Each path below is one point turned by a fixed rotation once a step. After each direction that follows a path, write how fast that rotation turns it, in degrees each step (0 if it stays still).
Each turn is a multiple of 5 degrees from 10 to 175, or 0.
Each row of a path follows its step; steps can be skipped.
Path 1:
step 0: [-10 -19 -12 -14   3   0 -25 -34  17  -8   8   3  29 -17  10  -4 -26  26
   0  13 -31  11   2  -3  -5]
step 1: [-14 -20   0  23  14  14   7  11  29 -41  10  20  -3  -9  15  17 -10  -1
   6  13 -10 -15  21  -4  18]
step 2: [-33  -2 -15   9  20  -2  -1  24   7   4   7 -24   8  14  11  13  22  -3
  18  17   7 -41  -9   6 -13]
step 3: [-25  -8 -21  12   6  22 -16   1 -20  22  18 -34  13 -28   3 -21 -14   6
 -12  -8 -15  -3 -11  -3 -11]
step 4: [ -2   8 -22   5 -18  12  -8   8  37  -8  20  13 -28 -33   6  -6 -29  -7
  -2  -7  -6   4  10  -6 -22]
step 5: [  2  -6 -15 -24  18  -9 -21  -8  42  -4  18  16  14   2 -10  23  -4  14
  20   0  15 -27  -9   2 -12]
step 6: [ -4  -9   2   8  29  24 -18   5  -3 -17  18  -9  29  -4 -17  -2  -1  -3
   3 -15 -30 -25 -11  10  31]
step 7: [-12  12  -1  22 -13   5 -34  28  12 -16   2 -28 -19  -2  15   4   3 -29
  -4   8 -31  -5   0  13  -4]
step 8: [-11 -17 -23   5  -7 -21 -33 -11  15  18   1 -18   0 -19  13  29   1  13
 -27   4   3  -8 -10 -13 -23]
Directions:
[ 3  9  7 -4 14  9  5  4 -3  0 10 -8 -4 10  2 -1 11  7 -3 -4 -3 -8  3 -1
  2]
90
[  4  -3  -4  -4   7   2  -4   1   0   8   0  -6  -9   0  -1  -7  -5  -2
  -1  11 -13  14   5  11   0]
100
[  2  -1 -16  -2   3 -11   5   1  -1  10  -3   4   9  -3  -7  -5  15   4
   2  -1  -6  -6  -2   3   4]
115
[ -2  11  -6  -7 -10   1   5   7  10  -3  -5  -6   0   7  -1  11   7  -3
   6   4   2   3   6   9 -10]
130
[ -4   7  -1 -15   3  -3   9  -2   6   8   8  -2  -2  -8  -6  -7  -7  -8
  -5  -8   9   3   1  -4  -2]
65
[ -6   2   3  -8   8   2   2  -2   3 -10   3  16   3  -1  -4   3   0   3
   1  12   5   1  -3  11  11]
80
[ 14   3  -3   0  -3   7 -15   7   2   1   3   2  -5   0 -13   2   1  -2
  -2  -9   6  -1 -11   7   2]
35
Path 2:
step 0: [-21  -1 -14  -4  25   4  13  18 -32 -13   0 -14  -4   3   8 -15  -6  47
   6  -2 -18  -1  17  15 -14]
step 1: [ 32   0  -1  -3 -26  13  23 -10  19 -20  -6  -3   5  -5  29 -28 -13 -15
   7   4  -8  30  14  -4   4]
step 2: [  0  11   1  -3   3 -50 -12  -8 -14  25   7  19 -13   5  30  16   4 -10
   4  13  12   1   2 -23 -15]
step 3: [ -2   6 -14   6 -13 -15  21  13 -32 -30  12  -7  11  -9 -32 -15  13  15
   1 -12 -11 -20 -14  -8 -24]
step 4: [-16 -14 -19 -23   2   9  17  20   2 -15   8 -19  14   9  40  -8 -18   5
  -5  -4  16  20  17  19  15]
step 5: [ 35  19   1   8 -15 -17  22 -13  -9  31 -13  17 -24 -24  18 -12   5 -12
 -10   2  -1   6  12   1  13]
step 6: [-16  16   0   9  25 -25 -16  22 -27 -20  10  10  -9  -8   1   0   7   2
  29   2 -17  15  -2 -18 -32]
step 7: [ 20 -15 -11 -32 -30  -4  20  -6   1 -22  12 -16  22  20   3 -18  -3  19
   5  -1  -5   2  -6  22 -25]
step 8: [-16  10   8   4 -22  -9  13  14 -13  20 -11   0  12 -10  52  -3  -9 -21
  -7   4  23 -12   5  -7  17]
Directions:
[  8  -3   8   5   5   2  -5   0  -3  -4  -5   6  -8  -4   5   3   1   4
   6  -1 -12   9   3  17   2]
70
[  6  -3  -5  -4 -10   7  -2   5  12   4   5   0   5 -10  14   6  -7   6
  -7   2  -7   0  -3  -3   3]
110
[  5 -11  -4   0  -2 -10  -1  -3   1  -5  -1  -2   1   1  -1  14  -3 -10
   7   6  -4  -4 -14   1 -13]
85
[ 9  1  1 -3 -2 -5  1 -2  6  6 12  1  9 11 -1  7  2 -4 -2 -1  9 11  8 10
  1]
125
Path 3:
step 0: [  7  22  -5  21 -18   5   1 -26  22  10   7 -25  -9 -16  -5  14   7  15
  -8   1 -32   5  -7   2   4]
step 1: [ 29 -14  -5  22  -1  -3   3  -7   0  23   5  24 -11   1  21 -29  16   3
 -10  16  -2 -17   4 -17 -14]
step 2: [-24  -2  -3 -18  23  -4   5  28 -10 -17  -3   6  13  24  12 -20  20 -10
  -2  23 -18  -5  -2   5  -4]
step 3: [-16  -6  -8 -26  -5  -6   9 -15 -16  -6   1 -42   2  -7  14   5   8  12
  -1 -13   9   1  -3  28  17]
step 4: [ 17  -3   1  -9 -38  -7  -7   9 -13  23  -3  10 -13  -7   7  19 -17  16
  13 -19   2 -14   9  12 -26]
step 5: [-21  15  14  22   0  23  10  15  22  -2  -6   3  -1   6   0   9 -10  -9
 -14   4 -11  -9   5  -9 -42]
step 6: [ -2  23 -21   6  25  15   9 -11  30  -8  -3 -13 -16  -9  22 -24  13   9
   1  -4   6   5   9 -13  16]
step 7: [ 18   7  -7  -7 -22 -32 -19  -1  -1   5  -5   8 -10   6  19 -12  23  -4
   6   6 -32  -4  -2   4  28]
step 8: [-12 -34  18   2  -8   2   2 -11 -20   9  -6  -3  -2  15   1  -5   1   0
 -27  32 -10 -14   4  25  -9]
Directions:
[ -9   8   2   6   0   0   1  15 -13   5   5  -4  -5  -1   3   5  -4   0
  -3 -11   9  -7  -2  -1   4]
55
[  4   4  -1   5   4   0   3   0  16   0  -9  -2  -9   2   6  14 -12  -5
   7  -4   2   2  -6   0  -4]
60
[  9   0   9  -9  -2 -10 -11  -2   6   8  11  -1   2   1  10  -2  -4   1
  -7  -8   0   2  -4  -7  -1]
115
[-7  0 -5 -9  4 -2 11 -3 11  3 17  3 -6  0 -5  8  6 -1  1 -4 -2  0  7  5
  8]
110
[  1  -8   9   9  -8  -9   1  -2  -7   5   4   0 -14 -13  -2   3  -1   0
   6   5  -7   7   2   4  -3]
100
[  5   5  -6   1  -4  -7   0  -3 -10 -13   7   6  -5  14   2  -1  -6  -2
   8  -5  -6   0   9  -6  -5]
135
[ -5  -1   3  -8  -1  -9 -12   1   0  -4  -6  -5  -7   6   2  -5  -1 -11
   4   3   7  -2   3  15  11]
80
Path 4:
step 0: [  9  -6   8  22  -4  -1   1  14 -11   0  15   6  23  -3 -13  -4  -1  -9
  -9   2 -41 -23 -17  18  26]
step 1: [ 18  -4   0   7  15  20   6  15  -9 -22  -4   2  24   5   3 -28   1   7
   4  31   4  -4  23  -6  24]
step 2: [ -3 -14   5  29 -16   8   9  -2  -1 -12   0 -11  33   7   7   0  -2 -26
 -14  -7 -34 -13   8  -1  15]
step 3: [  3  -2  24   4  -2  20 -18  -4  12  -4 -10  -3  11  15  16 -21   0  11
   3  23  -2 -13  31 -19  25]
step 4: [ -5  13  26  13 -18   2  -1  -3  -3 -12   3 -22   0   8   8 -15   9 -16
 -21 -17 -35  -7  -9   0  26]
step 5: [  2  -2  35  -3  -8  -3 -17  19  -8 -15  -7 -13   8   0  -1 -24   9  21
  21  15   5 -22  11  -5  19]
step 6: [ 19  -6  12  20 -13  -7   4  -6 -25 -23  20 -21  -3  -8 -12 -12   4 -22
  -3   4 -29  -6 -11 -13  19]
step 7: [  6 -12  11   3   1  20 -24   5 -20 -15  12 -18  19  -9  -1  -6   5   8
   7  19  15 -34  24  -1   6]
step 8: [ 10   9   3  24 -12   2  -1 -19 -13 -12  19 -16   9  -3 -12 -17   4 -24
 -11 -14 -20   3  31 -18   6]
Directions:
[  6   1   4  -8   0 -11  -3   9   3  -4   3   5  -1   9  -8 -14   4   6
   0  -4  -4   3  -9  11   0]
70
[ 6 -7 -4  1  7 10 -3  8  9  4 -1 -8 -3 -1  2 -5  4 18 11 -1  3  0  5 -4
 -1]
170
